(in the rows, 128 means zero)
One turn moves each row of this set onto another row. After a few examples, where does it send each row asked below?
j777: [143 130 113 142 127  95 125 161 153  98 141 146 118 115 149 110 145 136
 148 124 135 127 126 138 103 137 146 184 142 137 122 126 133 144 141 133
 125 141 167]
j77: [127 159 111 154 125 126 131 148 133 130 166 129 110 124 123 119 149 148
 121 139 138 131  89 132  78 150 156 171 113 136 144 108 130 122 117 119
 152 127 104]
j479: [132 144 125 139 116 113 138 162 159 102 139 121  99 121 143 105 123 140
 141 127 127 113 132 136 100 139 148 179 141 156 125 118 133 124 116 119
 117 144 167]
j220: [126 157 128  84  90 121 128 123  91 155 143 116  97 144 121 115 143 106
 137 124 129 142 124 137 152 139 109 113 159 115 145 117 116 120 148  96
 139 129 114]
j359: [117 161 117 142 122 126 130 165 144 147 140 119 110 124 118 121 149 154
 138 145 129 128 105 129  74 147 136 159 114 140 147 104 133 121 114 141
 145 137 114]
j890: [141 149 112 152 141 113 141  91 152  98 141 135 112 121 140 128 131 149
  90 112 125 139 118 116 114 133 127 114 118 121 142 146 168 147 140  93
 130 118 132]
j913: [107 136 120 144 132 131 109 178 147 136 123 124 145 122 114 135 117 139
 138 158 132 114 101 127 122 132 110 142 143 113 123 101 116 129  96 159
 130 171 114]
j61: [118 146 156  90 102 114 124 154  90 143 129 115  98 135 134 115 117 101
 122 109 125 142 136 140 169 143 122 124 158 127 130 105 113 127 123  98
 139 132 124]
j481: [106 102 123 136 132 130 125 125 132 136 164 157 150 123 111 139 107 132
 118 140 138 112 129 109 102 134 123 105 101  95 101 164 146 122 113 134
 158 114 108]
j322: [132 127 116 163 139 134 126 147 131 117 114 122 148 102 118 139 113 127
 107 147 128  89 126 142 124 144 107 129  95 104  94 120 135 123 100 128
 149 125 109]
j791: [141 127 123 168 141 135 121 133 133  98 131 133 135 106 117 127 119 133
  97 147 121  98 104 152 138 149 119 140 106  97  96 108 125 129 112 112
 140 135 106]
j500: [116 119 113 151 143 140 131 117 118 143 167 150 129 137 109 147 108 134
 121 136 137 120 118  98 106 136 127 106 116 101 100 141 145 133 120 120
 168 119  87]
j269: [129 149 106 144 132 112 118 166 140 141 148 145 115 116 134 125 160 150
 149 134 130 130  98 137  73 146 136 173 113 125 138 109 131 135 138 142
 150 126 125]
j308: [150 153 118  78  78 121 138 107 103 130 135 119 111 135 120 107 147 108
 130 127 119 133 124 147 150 143 127 122 142 110 144 120 111 104 149  89
 133 116 125]
j617: [ 88 128 131 131 130 127  96 168 151 135 139 139 145 116 112 127 121 133
 123 156 139 123  84 138 118 134 120 146 124 106 132 114 113 136 101 153
 131 169 120]
j854: [134 133 128 152 121 110 130 142 153  81 146 128 114 124 145 107 122 132
 115 124 141 123 117 131 118 135 163 185 156 147 121 121 126 137 127 107
 123 149 161]
j334: [119 147 156  88  94 122 122 136  89 138 121 112  91 139 134 120 120  92
 127 123 137 131 131 147 160 140 117 127 155 117 132 110 117 126 135  94
 136 135 126]
j232: [156 150 122  74  83 115 139 118 111 138 142 126 112 130 126 100 144 117
 129 109 115 147 129 132 159 141 125 114 147 120 132 116 113  95 127  93
 137 112 127]
j907: [132 150  92 149 133 107 146 115 158 108 142 119 112 130 143 128 144 159
 109 111 128 131 142 122 110 124 107 108 123 123 146 162 168 145 133 104
 125 115 149]
j67: [141 141 104  92 102 113 137 122  82 133 132 111 154 142 126 117 135 103
 101 122 121 142 152 135 149 142 139 105 144 115 145 132 106 101 109 117
 159 106 113]
j151: [106 134 116 133 127 131 106 154 145 130 148 144 143 135 110 128 120 141
 136 156 140 124  78 113 129 128 134 152 155 115 119 111 111 127 109 148
 131 180 108]
j546: [132 144 125  90 110 110 124 118  95 128 102 113 154 132 137 120 121 109
 100 126 116 152 138 141 161 146 142 104 143 116 160 118 107 101  99 125
 143 119 122]
j65: [116 115 104 133 136 130 132 122 136 148 142 139 141 132 117 147 103 135
 131 140 137 109 131  88 102 126 118 101 111 102  91 154 152 115 110 136
 158 115 104]
j923: [149 134 111  75  85 113 141 120  97 131 143 126 142 145 127 102 135 102
 125 118 120 137 146 124 156 139 140 114 161 122 123 133 104  91 117 107
 144 112 129]
j979: [114 113 129 155 135 127 113 154 130 106 138 141 153 102 113 130 117 124
  93 153 133 100 114 155 122 142 113 128  94  90 104 125 125 134 103 130
 146 132 114]
j866: [123 144 131  93 106 114 112 106  93 121 102 105 144 141 133 123 119 101
 100 139 131 138 137 147 157 150 146 116 137 115 161 126 108 107 117 119
 136 120 121]
j712: [136 119 119 156 147 113 107 156 133 122 114 151 140  97 130 144 124 133
 121 143 127  95 114 148 125 146 111 140  98  87  92 116 135 141 122 133
 151 130 114]
j926: [117 125 113 138 139 113  99 179 143 141 127 153 142 117 125 137 134 140
 153 151 135 115  96 132 120 133 117 156 135 104 110 104 120 143 124 157
 137 167 121]
j661: [119 153 161  96 104 119 124 138  85 152 119 121 103 131 145 123 111 103
 113 110 122 145 138 140 142 161 146 123 129 129 136 105 117 110 107 103
 156 113 112]
j206: [105 135 100 144 135 114 136 134 136 125 178 135 117 155 137 131 131 136
 116 117 152 149 124  99 110 118 144 138 176 138 149 154 153 164 133 119
 141 150 136]
j608: [116 125  93 137 141  94 127 153 141 125 164 152 125 140 151 126 144 145
 146 109 141 141 142 112  97 124 135 144 162 125 141 160 154 165 145 138
 137 136 158]
j312: [122 113 111 144 148 113 115 135 124 149 139 164 143 118 132 158 116 139
 138 132 140 113 125 110 107 135 120 111 104  89  95 151 153 138 128 144
 163 112 113]
j588: [117 124 140 134 108 112 134 161 156 101 162 142 106 112 138  99 139 124
 122 123 139 128 122 142  98 133 148 184 132 142 128 127 135 144 126 112
 126 145 171]
j125: [124 106 125 113 127 109 123 102 174 109 144 163 145 117 125 125 105 138
 121 129 124 125 122 103 129 127 122 104 115 101 108 167 153 126 126 122
 120 134 153]
j268: [ 97 123 112 129 123 107 141 149 149 120 186 140 113 141 133 112 135 133
 126 108 145 145 137 123 103 116 127 139 156 132 146 161 152 172 136 117
 138 144 161]
j971: [130 163 125  84  94 120 134 144  98 160 146 120  96 141 127 113 146 120
 128 108 121 151 123 138 161 138 111 105 157 119 143 112 119 117 133  94
 134 128 118]
j107: [101 148 134 135 113 121 122 163 149 143 159 140 111 116 118 115 148 143
 128 142 144 130  86 140  79 148 143 168 103 130 150 109 135 132 120 132
 144 139 126]
j352: [123 134 108 135 132 108 140 109 164 105 161 145 123 119 129 115 147 150
  99 111 124 142 130 125 113 125 106 105 110 109 149 160 166 152 141 102
 126 123 156]
j260: [137 110 134 127 134 117 123  95 160 102 135 158 133 131 129 137  87 139
 126 128 128 122 114  87 143 123 136 116 143 110  95 158 154 128 126 116
 120 148 139]
j930: [146 139  96 146 152  90 126 114 152 108 135 152 126 120 154 133 146 150
 116 108 131 136 138 123 106 131 123 117 109 109 135 161 167 154 147 118
 132 109 152]
j40: [130 110 117 125 146  91 108 114 158 113 118 164 138 121 147 143 111 145
 136 125 130 122 131 106 132 125 123 115 120 102  98 161 158 136 137 141
 124 131 152]
j529: [116 154 161  94  98 123 117 121  85 151 112 109  95 136 144 131 115 102
 118 125 138 136 132 144 142 154 137 125 124 123 143 111 119 115 128 101
 149 109 113]
j75: [107 137  96 136 126 111 143 159 147 120 168 120 107 154 142 120 131 140
 143 110 147 133 147 103 104 119 129 140 171 146 136 157 148 153 130 124
 129 142 155]
j523: [115 149 148  82 109 113 118 123  93 155 111 121 128 141 141 129 108 111
 119 120 123 155 133 124 146 149 152 116 138 128 154 116 111 100 102 130
 148 123 113]
j294: [136 123 115 115 127 106 131 102 177 114 124 137 139 126 133 133 104 145
 126 127 125 119 132  92 134 119 114 105 129 112 100 163 155 121 122 124
 115 135 148]
j683: [132 143 111  92  99 117 131 108  81 127 128 105 145 147 122 120 133 102
 111 134 129 139 145 143 138 144 146 113 147 112 155 140 106 108 126 118
 153 104 115]
j646: [140 133 114  78  87 119 132 104  97 127 134 120 135 148 120 109 131  97
 135 135 124 133 136 126 150 140 146 118 156 111 137 136 105  97 134 112
 136 118 132]
j682: [106 146 148  84 105 114 108 113  88 152 106 110 122 149 142 134 107 100
 117 135 139 144 129 130 147 150 147 119 138 123 155 124 115 108 117 125
 143 127 113]

j682 turns into j866
j312 turns into j40
And these:
j546 turns into j67
j359 turns into j913
j500 turns into j260
j617 turns into j979

One turn moves each row of this set onto another row. After a few examples, where does it send each row asked below?
j576: [122 134 148 160 125 125 101 137  94 121 129 137  89 155 154 132 144 108
 136 129 132 159 117 106 128 185 104 146 126 132 132 127 155 133 132 159
 153 130 130  94 142 118 146 168 153 116 142 185 143 136 118 153]
j372: [140 134 150 164 144 108 106 157 113 120 156 163  88 147 126 119 146 111
 133 128 130 155 119 113 129 184 117 135 145 123 129 115 150 106 137 173
 131 123 117 103 178 121 172 154 151 121 131 187 130 115  97 152]
j462: [128 140 155 158 144 129 131 138 137 123 149 102 122 120 131 124 115  93
 136 157 108 151  92 109 189 129 117  78 134 153 156 134 140  92 129 135
 147 132 127 114 160 145  97 122 115  93 148 196 118 121 113 140]
j424: [145 156 159 190 139 160 111 134 118 147 149 104 104 172 155 119 146 121
 115 171 118 136 150 124 175 141 129  88 117 117 157  96  85 105  70 107
 138 145  77 107 137 148 109 126 144 125 119 135 157 134 104 146]
j482: [133 121 143 165 111 127 104 150  91 128 143 171  78 152 147 129 137 128
 133 119 147 151 123 131 130 165 101 139 149 135 144 122 150 108 126 167
 153 135 124  96 165 123 139 174 155 132 145 180 140 126 115 158]
j219: [145 144 156 163 119 124 117 143 155 126 138 134 129 118 142 118 124 111
 121 154 134 151  93 121 192 133 138  88 151 161 171 132 129 107 148 159
 149 139 116 123 176 151 121  92 125  96 175 187 128 138 117 154]
j793: [112 172 170 178 130 144  96 102 119 144 144 109 113 171 145 114 140 113
 127 169 127 148 148 116 165 140 131  94 128 108 149 104  94 121  65 113
 146 145  67 106 133 123 116 115 163 111 119 141 144 127 130 151]
j915: [146 163 164 175 155 135 113 123 141 129 154 126  97 161 147 124 155 101
 127 180 109 133 157 122 165 150 145  98 113 118 168  89 105 112  73 100
 143 129  90  97 141 125 129 114 155 118 104 139 130 122  91 139]
j19: [135 155 159 182 139 135  90 122 127 142 146 118 109 154 140 113 128 103
 119 171 107 123 152 128 165 135 138 108 112 105 137 105  89 103  60 104
 152 140  82  91 136 130 107 122 151 136 133 138 157 131 117 144]
j16: [148 185 168 119 185 134 112 146 126 135 128 137 111 123 132 120 151 116
 122 116 101 149 155 122 157  90 120 105 182 137 170 116 138 125 130 180
 160 110  83 101 163 159 105  91 116 151 119 145 137 139 142 148]
j505: [126 176 172 147 151 144  98 124 142 137 122 136  89 141 141 122 156 114
  97 108 107 158 146 107 149  97 133 115 178 132 142 142 141 150 139 197
 152 125  91 113 149 156 117  96 130 142 125 134 120 149 144 170]
j47: [158 177 179 163 143 123 120 143 113 136 156 130 130 156 152 117 140 107
 131 175 118 124 142 131 186 147 125  88 124 114 158  83  86 112  70 106
 160 140  79 100 147 110 114 131 154 132 127 146 139 128 121 150]
j852: [138 141 156 152 153 157 116 121 146 132 151 134 122 126 130 126 122 122
 133 164 137 175 114 106 204 123 116  93 154 153 158 140 111  99 154 125
 141 130  99 130 168 130 104 106 119  84 153 189 119 129 116 153]
j304: [132 161 160 130 172 152 108 152 131 122 128 131  94 148 125 125 149 116
  96 106 104 153 149 111 157 103 113  93 177 136 161 142 130 141 134 174
 139 120  84 125 169 166 116  91 121 158 128 138 151 165 141 176]
j658: [126 181 160 123 174 140 124 140 154 125 135 142  81 153 128 111 155 116
 109 123 112 160 154 111 138 100 119 100 182 136 155 133 134 143 137 165
 161 104  85 110 184 165 124  84 142 137 106 141 131 143 121 151]
j300: [153 131 165 154 146 117 118 154  83 135 154 166 108 144 137 137 149 130
 150 128 124 158 122 129 145 178  95 131 143 143 144 117 136 121 152 176
 160 128 126  98 163 129 151 164 143 136 145 187 144 117 112 131]
j922: [127 166 154 134 172 157 105 145 134 119 127 142  89 140 132 126 138 122
 113 106 106 150 158 105 154  87 110 108 185 136 158 142 124 140 145 167
 147 127  96  98 138 154 113  87 139 153 113 131 138 138 152 154]
j32: [129 118 140 167 129 135  90 167  85 134 134 143  97 158 138 137 149 125
 132 132 138 160 118 126 133 176 108 122 143 141 136 115 160 103 138 161
 132 137 128 104 156 121 158 164 137 138 143 183 147 132 106 152]

j19 turns into j922
j300 turns into j47
j462 turns into j852
And these:
j505 turns into j576
j304 turns into j32
j915 turns into j658

